In the rows, 128 means zero.
The rows of R fall into 3 groups, and each row is roughly a mix of its group's hidden directions; one row fits no group.
R:
[[156  86 155 140 142 149 137  87  96 135 125]
 [164 126  78 129 148 137 148 116  84 124 139]
 [145 172 141 118 105 150 139  83 153 113 111]
 [176 117 102 155 161 118 100 119 148 104 131]
 [113 151  78  94 145 106 144 114  97 128 111]
 [132 156 136 125 113  91  64 134 111 125 125]
 [126 125 193 139 126  84 139 124 133 147 122]
 [124 151 138 159 107 117  77  92 153 142 130]
 [ 77 175 110 136 141 114 109 134 146 108 142]
 [106 109 152 125 104 142 173 177 113 135 125]
 [ 95  78 125 130 143 127 173 122 159 120 132]
 [105 131 122 100 133 123  74 137 133 161  91]
 [153 129 117 169 120 169 152 102 158 130 152]
 [138 180 104 144 106 100 101 149 100 137 132]
 [119  91 128 144 130  88 164 144 145 168 124]
 [136 103 143 127 159 111 107  69 130 130 101]
 [ 96 175  86 121 100 137 105 133 115 140 124]
 [118 162 103 156 123 134 109 185 120 145 116]
 [141 146  85 129  95 138 160 130  95 142 159]
 [150 145 117 162 107 103 151 151 143 177 120]
 [128  90 185 163 126 126 116 119 150 123 114]
 [146 173 127 138 108  89  80 122 122 128 136]
 [105 126 116  95 127 140 189  99 128 121 111]
 [108 123  82 102 138 131 172 155 134 100 120]
 [165 124 193 126 147 122 112 131 117 108 120]
 [139 160 110 136 159 127 157 114 185 122 139]
 [156 131 173 125 119 134 132  83 119 153 161]
 [ 71 106 161 134 126 130 169 135 135 115 127]
 [100 176 135 120 101 125 124  80 128 132 153]
 [138 130 114 105 134 127 186  95 167 133 131]
 [117  82 168 124 124 117 135  97 124 150 165]
 [175 106 146 126 103 123 125 143  74 125 124]
 [138 127 153 135  91  91 157 100  98 146 151]
 [116 144  93 158 125 149 152 121 125 111 183]
 [107  88 107 117 123 165 158 100 129 161 138]
 [119  99 101  94 113 164 163 101 150 133 115]
 [163 129  89 121 116 122  87 130 150 165 109]
 [108 154  99 166  93 128 122 108 138 154 159]
 [133  91 110 123  86 129 115  89 101 115 154]
 [127 119 153 114 116 153  85 135 184 138 125]
 [129 150  91 114  86 101  91 125 124  98 130]
 [147 125 162 158 150 145 173 116 128 163 141]
 [153  73 130 124 130 128 162 156 106 102 123]
 [164 119 126 139 100 120 138 101 127 139 188]
 [137  97 156 162 148  82 138 115 158 139 125]
 [130  97 159 161 137 121 157 169 129  94 124]
 [114 115 137 154 117 157 118  63 123 142 145]
 [159 173 158 113 156 124 160 122 113 108 144]
 [181  82 152 121 130 133 134 138 108 144 106]
 [107 134 164 115 144 122 181 128 145 154 158]
 [124 138  81  92 152 143 158 119  95 115 142]
 [135 166 139 122 126 159 116 147  73 154 119]
 [140 158  86 125 111 135  76 152 123 114 113]
 [123 141  79 104 108 172 139 136 121 148 156]
 [ 78 134 158 105 170 124 121 114 158 125 124]
 [164 152 109 124 105 106 105 141 105 103 170]
 [122 148 147 174 119 100 144 167 125  96 144]
 [125 110 168 131 165 110 123 128 184 116 130]
 [ 88 135 103  98  95 121  97 135 105  97 124]
 [185 100 122 108 111 104 123 119 140 151 101]
 [113 117 126 143 117 114 178 122 178 153 109]
 [102 121 131 103 117 143  71 101 150 144 107]
 [106 126  87  97 131 184 120 113 128 112 135]
 [160  86  99 117 152 105 110 126 113  91 141]
 [171 123  89 154 120 140  99 164 130 133 111]
 [116 146 169 126 173 154 102 152 112 137 148]
 [114 166 107 101 128  78 110 143 146 138 104]
 [100 147 133 181 138 150  87 137 136 122 149]
 [106 143 127 152 117  98 152 102 148  95 170]
 [114 144 149 130 109 113  99 131 135 132  61]
 [145 115 166 124 151 123  97 117  97 152  87]
 [127 144 131 172 133 120  82 107 139  85 123]
 [170 104 149 134 135  75 119 131 121 142 156]
 [143 129 147 107 175  80 150 143 143 109 133]
 [158 140  99 174 137 145  96 158 146 141 117]
 [ 89 137 102 120 118 157 185 130 123 141 137]
 [144 110 155 131 107  92 169 151 130 109  92]
 [111 129 159  91 123 164 137  81 125 153 122]
 [ 99 123 120 118 162 144 124 139 150 102  72]
 [ 82 116 177 118 101 126 110 102 141 127 114]
 [145 136 144 117 145  85 130 143  89 111  83]
 [129 128 108  95 100 171 127 171 144 150 137]
 [131 171  73 128 112 110 105 154 141 131 131]
 [118  75 147  97 144 148 164 119 121 145 112]
 [ 88 132 100 124 129 114 186 138 101 128 136]
 [152  95 141 110 103 161 156  82 133 129 132]
 [ 94 136 129 103 130 116 129 148 139  81 174]
 [124 130 112 113 152  82 153 180 121 119 140]
 [ 86 116  97 105 131 162 163 126  98 119 136]
 [158 110 112 141 141 153 156  85 169 128 119]
 [113  75 137 124 125 114 131 118 118 129 186]
 [119  91 169 134 132 115 133 167 165 120 104]
 [118  95 129 111 159  98 170 145 103 154 115]
 [183 129 137 158 143 106 134 166 128 110 146]
 [166 115 117 155 165 133  92 139 163 110 127]
 [153 131 143 181 132  85 107 100 128 130 124]
 [131 160 172 127 118 132 162 108 132 175 123]
 [134 113 186 113 120 146 135 174 123 113 115]
 [139 153 169 114 121 131 110 106 157 157 170]
 [157 141 135 170 135  91 158 154 108 126 152]
 [114 164  89  93 106 138 125 111 111 165 136]
 [ 59 138 131 152 135 115 148 130 128 151 145]
 [ 88 121 140 130  98 116 159 140 120 160 171]
 [113 151 167 146 113 157 113 121 116 176 107]
 [146 144 116 108 126  94 149 154  84 130 167]
 [173 125 119 158 145 160 171 145 131 148 128]
 [152 151 145 153 122  96 148  88 156 145 155]
 [124 112 126 123 108 102 149 146  89  75 147]
 [ 63 120 141  98 135 134 161 125 141 119 128]
 [141 161 127 124 128 149  98  90 148 135 177]
 [126  93 153 139 130 117 131  96 167 144  84]
 [110 131 105 141  96 111  95  92 170 115 142]
 [107 114 164 100 117 116 145  74 139 112 145]
 [142 145  79 104  97 108 125 141 118  87 125]
 [127 144  93 111 123  94 157 163 124 102 160]
 [167  84 111 116 122 131 175 137 129 146 109]
 [143 117 134 129 118  91 181 111 168 144 134]
 [123 120  99 104 104 143  81 155 100 117 102]
 [107 133  98 104 112 150 114 131  88  88 156]
 [ 97  91 127 139 153 168 125 136  98 156 148]
 [150 162 150 122 154 145 126 109 150 124  75]
 [ 75 161  92 119 107 124 141 116 138 146 150]
 [ 93  88 121  98 112 127 116 101 112  87 124]
 [ 79 145 137 107 101 128 116 167 150 121 102]
 [155 160 102 131 123 177 110 119  89 124 135]
 [ 92 124 154 138 163 155 137 112 157 168 125]
 [102 173 114 154 144  89 130 149 135 107 152]
 [137 160 138 124 116 175 108  88 123 120  93]
 [144 177 140 146 127  92  93 144 123  99 122]
 [137 112 112 117 155 120 170  88  87 144 136]]

Here is one row from each group, named. Which group is each of the other rows in?
[150  85 104 150 111 151  93 150 132 145 104]  B
[110 153  82  80 118 141 106 144 135 131 108]  E
[116 125 180 118 173 114 124 136 144 139  93]  J

[127 160 125  89 116 173 119 133  86 113 131]  E
[117 136 109 109 166 108 159 179 110 123 140]  J
[110 180 104 114 137  84 117 147 135 105 122]  E
[104 112 109 131 132 148  99 129 125 114  63]  J
[114  89 158 135 115 136  75 108 105 133 142]  J
[124 119 189 138 146 112 115  96 140 160 134]  B
[189 136 144 131 151 127 154 136 124 164 115]  B
[105 102 123 117 129 118 193 153 117 147 131]  E
[ 84 129 167  95 100 109 148 105 124 126 114]  J
[116 108 147 140 124 138 125  59 120 158 131]  E
[113 142 159 122 103  92 168 133 124 169 139]  J
